Rows are one point carried round by a steady rotation, each followed by how many ticks it has turned.
The counts run from 0 to 409.
[144 137 135 128  88 135 143 185 182 103 126 189 136 125  94 103 149 153
 124 111 132 138 117 122 143 151 125 126 119 129 128 131 145  92 110 136
 118  66 211 121 146  96 112 139  98 128 163 149 118  98 157 111 119  80
  99  95 128 131 108 157 151 106 148 178 170 113 104 140 103 139 100 116]
228
[140 123 159  75 105 112 178 201 173 100 111 174 127 113 107 111 143 158
 138 146 121 144 113 132 149 115 119 145 126 135 112 136 129 107 125 136
 122  69 218 140 152 136 118 132 118 137 159 144 130 112 175 119 131  82
 123  98 153 146 132 147 128 110 112 172 165 120 114 161 105 129 105 107]
375
[139 115 137 108 120 102 164 182 167 114 158 159 144 154  87 128 140 180
 123 115 127 128  97 152 121 104 127 126 161 126 115 143 130 146 133 143
 130  78 180 125 129 117  88 115  85 109 191 148 117 116 186 110  92 117
 123  82 169 143 141 145 109 142 118 186 146 140 115 122 153 135 105 136]
202
[133 135 145 150  91 143 163 164 151 121 130 168 142 157  85 100 160 148
 113 123 130 134  95 115 151 174 121 122 149 130 129 124 141  90 110 154
 107  73 211 125 163  99 106 145 103 135 178 148 121 138 169 118 110  91
 107  89 137 137 119 152 129 117 139 163 173 116 114 139 125 130  94 110]
83
[138 139 167 117  89 120 144 184 154 111 129 168 126 111  93 107 133 154
 134 115 124 119  95 152 115 137  86 123 112 165 120 145 156  99 135 167
 150  74 192 127 133 106 106 121  98 133 180 152 133 125 134 126 127 106
  85  77 113 141 131 159 124 106 152 182 183 116 111 138 109 145 100 102]
365
[120  90 133 106  85  91 177 180 154 132 134 150 141 135 102  87 146 147
 131 132 104 124  75 112 129 128 112 102 173 122 103 127 132 115 139 137
 112 100 180 134 136 117 109 107 105 108 166 149 124 128 162 142 154 107
 118  42 154 144 109 130 119 131 145 175 175 102 100 127 127 122  95 154]
315
[141 132 159 119  87 126 151 190 162 125 138 168 119 111  93 107 140 161
 120 107 119 136  88 147 132 134 105 102 122 149 125 138 148 100 143 153
 143  69 204 117 145 120 119 133  98 130 172 166 120 103 147 116 132 102
  98  82 125 133 104 151 129 109 144 181 189 116 131 144  97 144 107  98]
368
[138 129 151 116  97 140 160 172 169 100 125 191 127 137  97  99 144 150
 125 108 128 128 109 130 123 155 103 127 102 142 124 144 138  90 114 157
 122  62 186 131 148  87 114 123 106 137 172 138 130 114 150 112 116  96
  89  86 127 129 116 165 150 119 138 166 191 105 113 127 128 134  97 121]
225
[136 119 130 117 102 107 159 156 186 105 111 123 148 116 111 108 171 162
 122 139 146 121 105 151 141 116 119 127 128 130  97 116 162 109  79 180
 161 110 190 141 121  80 100 100 116 114 184 178 125 138 142 126 149 142
 114  69 148 147 132 140 110 100 157 178 153 116  94 139 126 106 107 139]
108
[115 120 142 121 118 122 185 142 151 119 109 167 145 115 107  88 166 136
 134 128 141 146 103 113 148 132 109 146 155 139  83 104 138 138  83 168
 105  77 189 136 131  79 112 120 116 139 182 137 140 125 181 124 103 132
  94  62 129 146  98 163 104 117 121 158 144 110 123 160 128 114 113 137]
282
[129 136 107 143 120  89 144 187 156 114 119 157 135 139  98  75 136 163
  97 116 140 125  82 154 132 138  88 132 147 140  95 120 144 116  93 140
 131  87 216 138 158 107 115 112 102 126 173 174 128 149 143 121 129 104
 121  90 142 127  79 134 133 106 142 162 183 113 105 149 136 109 137 135]
297
[132  89 128 119 123 131 188 187 157 123 123 166 149 125  80 115 131 154
 128 107 125 151 107 146 134 138 123 119 145 153 109 117 131 146 137 157
 134  67 179 120 128 132 114 105 106  98 171 133 120 139 154 130 126  89
  86  53 157 131  99 137 128 138 126 178 196 129 116 136 125 138 130 151]
25
[142 117 156 127 110 131 166 168 179 103 132 155 137 148  93  90 135 170
 109 147  90 116  79 129 151 164 129 116 153 141 123 130 160 132 111 170
 124  72 197 135 130 122  99 117 107 133 179 126 129 134 175 115 125 103
  94 108 150 122 103 164 134  96 111 171 154 139 159 154 124 122  97 124]
264
[142 119 138 142 114 121 134 204 159 102 137 168 169 127  92 103 114 173
 109 128 127 125 114 172 128 134 110 138 165 158 126 137 141 148 119 166
 140  84 199 118 127 133  94 124  93 116 165 133 134 154 169 125 116  94
 100  86 147 138 129 154 116 113 134 183 159 153 107 141 139 119  99 139]
18
[130 122 148 144 134 124 153 168 157 106 140 162 135 159  72  99 146 164
  87 108 115 114  73 134 123 159 128 123 146 144 117 139 160 131 110 176
 128  74 199 144 145 102  98 109 102 134 191 125 117 139 148 122 114  99
  92  89 135 123 118 155 143 106 125 179 148 134 132 127 134 131 107 122]
404
[133 120 122 125 114 108 145 206 169 104 115 168 147 118  84 113 119 162
 112 126 145 134 121 161 122 142 106 149 173 144 105 130 144 143 112 155
 138  69 187 124 122 124  98  99  78 110 166 118 131 132 145 120 136  79
 130  78 169 129 106 144 125 110 154 170 172 137 109 136 113 123 113 157]
162
[130 103 141  85 106 132 195 174 161 105  99 168 144 105 104 104 152 134
 119 107 125 154 131 128 138 117 120 142 144 161 118 122 141 137 101 165
 114  81 189 118 118  96 114 116 103 108 153 143 144 110 153 140 134  97
 111  49 146 142 134 153 104 117 120 160 167 120  94 144 116 112  82 158]
33
[117 128 157 118  89 101 191 153 146 129 122 173 142 137 112 111 129 162
 118 112 118 125  94 144 138 147  87 133 141 132 123 131 124 103 121 172
 145  83 194 120 136 119  80 130 110 124 162 198 139 140 167 129 121 125
 126  63 158 133 142 163  96 126 132 136 150 127 107 151 149 120  72 123]
327
[110 114 150  92 102 109 181 176 142 106  99 183 142 106 105 105 160 136
 124 102 127 137 122 131 121 126  93 142 138 159 101 136 136 126 106 175
 127  86 188 121 116  93 105 121 102 131 157 153 144 122 139 145 126 112
 110  41 133 147 154 158 108 117 136 161 157 113  79 138 116 127  90 138]
37
[146 124 164  90 126 111 144 186 179 103 125 175 142 106 110 112 146 172
 138 121 138 153 121 123 140 124 125 152 117 142  94 130 135 107  97 158
 144  84 216 138 140 105  95 128 109 137 169 155 119 118 166 113 125  97
 111  94 130 145 147 147 128 104 135 185 151 124  85 162 100 139 120 117]
234
[134 118 135 117  97 105 155 154 189  91 110 125 147 117 116 105 165 160
 133 143 147 120 108 142 135 111 122 129 126 130  92 129 162 114  81 172
 152 108 183 144 122  73  97  95 111 120 187 168 129 142 151 124 136 141
 100  78 141 155 132 144 117  97 153 188 146 116  91 153 123 110 103 142]
107
[128 107 179 100 125  99 171 168 160 130 148 164 146 114 107  95 123 164
 146 148 107 128  80 123 139 149 106 140 147 138  94 119 128 125 127 168
 157  76 199 145 125 140  75 107 131 123 178 139 122 144 171 126 149 107
 105  79 148 130 127 153 115 111 123 183 137 125 114 163 127 150 113 121]
129
[129  98 141 133 124 124 155 197 154 119 142 176 159 130  75 114 123 168
 115 109 127 144 105 156 123 145 109 124 162 155 106 128 137 141 135 168
 139  75 181 121 126 140  96 114  92 112 168 122 117 145 159 125 118  90
  85  63 151 132 118 138 128 133 134 187 180 146 115 127 130 136 127 141]
22
[120 105 139  98  88  92 181 168 154 122  98 146 135 107  93 110 142 140
 124 114 124 141  97 121 143 113 112 109 182 143  98 111 141 108 122 145
 106  84 180 126 136 105 115 114  92 125 159 150 138 110 157 136 139 100
 114  40 139 158 114 132  97 108 154 166 172 106 119 142  94 115  99 150]
175
[136 128 135 136 133 125 169 168 155 110 132 154 132 163  79 101 161 154
  78 108 117 115  84 155 133 157 124 130 133 141 129 141 165 136 101 173
 142  79 212 136 139 103 104 107 114 116 193 154 112 144 130 130 135 100
 114  89 155 115 129 155 133 104 121 177 150 130 119 124 143 127  99 123]
402
[120 124 133 118  91  93 173 174 166 101 122 140 150 137  94  97 188 151
 117 162 123  97  97 161 144 122 116 120 142 132 113 127 168 111 105 178
 143 103 198 137 118 113 107 119 117 138 181 160 136 155 129 138 155 126
 127  81 159 154 147 147 123  97 132 181 153 127 107 131 132 120 100 112]
253
[148 119 127 117  96 150 186 159 163  93 119 119 160 144  95 121 153 130
 133 127 142 128 114 142 141 125 134 133 139 145 130 119 143 124 111 156
 113  82 179 122 131  77 103 119 109  97 192 162 130 143 160 140 113  99
  95  59 142 153 146 152 101 116 142 188 173 114  99 118 146 128  84 143]
213
[114 127 129 121 100 113 188 162 145 115 121 165 162 118 118  86 169 138
 120 144 140 126 117 156 157 124  91 154 165 132 102 111 133 149 100 170
 122  83 202 125 123 113  99 122 131 124 170 150 140 137 167 138 130 126
 128  66 159 146 123 159  97 119 120 157 132 121  92 148 154 111  82 129]
143
[130 114 138 110 119 109 148 177 177 113 143 187 140 128 104 103 172 179
 130 115 148 157 103 112 128 124 123 134 132 113  73 136 134 114  96 157
 123  83 193 146 141  90 105 110 101 124 185 127 105 106 185 110 104 129
 113  92 151 131 109 139 149 136 127 178 154 116  91 136 129 117 123 135]
97
[117 131 122 158 112 119 172 163 148 112 112 170 146 130 105  87 143 149
 114 118 141 120  98 178 128 141  77 135 125 149 105 134 145 151 106 164
 143  75 193 126 138  99 111 113 118 122 184 168 137 152 152 132  96 134
  84  77 139 136  83 160 124 122 121 160 162 121 117 159 154 112 109 128]
151
[133 115 133  95  87 104 165 170 192  86 113 143 143 122 117  92 180 162
 132 154 117 115 101 139 141  86 129 121 128 127 100 135 159 125 100 158
 122 108 188 144 120  90 125 113 115 140 179 151 134 112 168 127 126 140
 101  87 147 163 125 148 129 105 108 185 144 114 117 147 131 104 100 124]
247
[129 123 149 125  91  97 152 161 185 101 133 157 130 138 109  83 151 169
 115 140 114  95  70 141 119 139  97 106 128 128  99 133 164  91 107 174
 147  92 174 148 124 102  94  95 109 140 183 144 131 137 142 120 144 131
  95  81 139 131 107 159 147 101 145 169 172 114 140 126 133 111 103 127]
115
[125  90 149  86 103  86 171 181 159 124 133 154 138 132 115  84 130 152
 136 130  99 126  73 112 110 123 102 118 155 137  92 144 132 121 130 144
 126  98 180 142 135 115  99  89 106 112 166 139 134 136 168 138 147 120
 112  52 153 137 119 137 114 130 131 171 169 106 101 136 137 118  96 160]
313
[137 128 150 124 100 148 174 155 155 116 134 141 148 132  95 123 162 148
 108 100 139 138 105 152 135 144 117 123 130 155 137 120 151  98 107 180
 140  75 190 116 132  85 100 124 105 111 180 166 129 134 148 124 131 113
 113  62 140 135 158 163  93 119 155 171 187 122 107 112 137 126  85 126]
218
[122 109 155 127  64 105 172 155 161 115 109 146 155 132 116 103 131 140
 141 134 106 114  95 119 140 139 105 112 168 130 119 135 140 121 132 148
 113  97 178 120 133  99  95 132 100 123 167 173 147 134 177 138 119 121
  92  48 133 162 122 151  97 113 148 170 134 109 114 166 122 119  60 141]
321
[132 119 134 107 131 124 166 174 174 127 143 180 137 129 108 110 169 176
 126 109 146 164 110 119 138 135 127 142 114 118  86 129 130 119  98 162
 143  80 210 137 144 100 103 112 114 109 182 157 100 122 174 105 119 124
 134  87 167 118 119 141 137 141 125 169 160 118  86 141 132 125 127 135]
95
[132 124 143 115 102  97 162 154 181 109 126 142 134 128 111  90 163 169
 111 131 125 109  81 154 128 123 101 119 119 133  93 125 162  92  89 190
 163 102 180 143 124  95  94  89 117 128 181 163 131 149 137 126 155 144
 111  76 146 133 129 151 121 103 147 171 173 117 118 129 139 109 110 131]
112
[131 117 135  97 103 121 197 162 160 111 122 115 142 154  83 112 167 145
 142 158 122 124  93 137 147 119 140 123 166 136 119 110 146 116 122 153
 115  82 176 129 124  97 109 119  95 117 200 149 133 146 165 132 126 103
 131  71 163 163 145 146  82 115 135 176 176 116 126 122 128 139 102 133]
69
[145 131 142 116 103 144 170 174 175 102 118 185 127 139 102  99 148 146
 124 108 129 134 108 129 139 155 112 135  91 138 131 130 139  90 111 144
 125  60 205 129 152  93 113 123 114 125 171 158 124 114 145 115 124  84
  95  87 133 124 110 164 150 115 136 163 195 106 104 137 125 136 101 118]
226
[108 124 146 112  99  99 179 165 147 111  99 186 131 120  97 102 156 137
 130  93 123 120 104 135 109 131  91 123 122 154 106 145 146 117 118 167
 130  82 186 124 129  89 112 128  95 144 170 174 141 112 128 146 103 123
  90  56 119 149 129 151 129 120 132 168 157 109  93 151 112 133 109 120]
41
[128 133 129 131  96  83 163 177 163 101 112 166 145 151  89 120 123 168
 124 132 127 111  94 148 143 127 114 129 163 117 119 131 129 111 134 119
 115  74 199 128 159 124 100 146  88 142 179 178 129 125 175 124  88  90
 111  94 149 163 118 142 129 110 128 165 141 129 130 157 124 134 112 111]
193
[134 133 156 133  92 144 160 156 150 120 143 156 147 133  85 122 165 155
 103  97 139 133 108 145 128 143 115 118 142 151 130 122 150  93 106 184
 137  77 180 112 126  85  99 122  92 117 181 148 127 124 150 108 125 110
 114  66 137 132 148 164 104 121 157 171 186 125 115 106 134 127  86 123]
219
[146 125 136 126  86 109 146 179 193 105 133 143 140 127 103  85 131 155
 118 151 102 104  87 134 160 151 118 117 156 129 125 121 158 113 112 150
 137  80 213 135 131 130  88 122 119 113 163 160 126 127 151 128 168  87
 114  95 147 129 103 150 137  81 147 178 148 119 119 154 117 136  90 126]
122
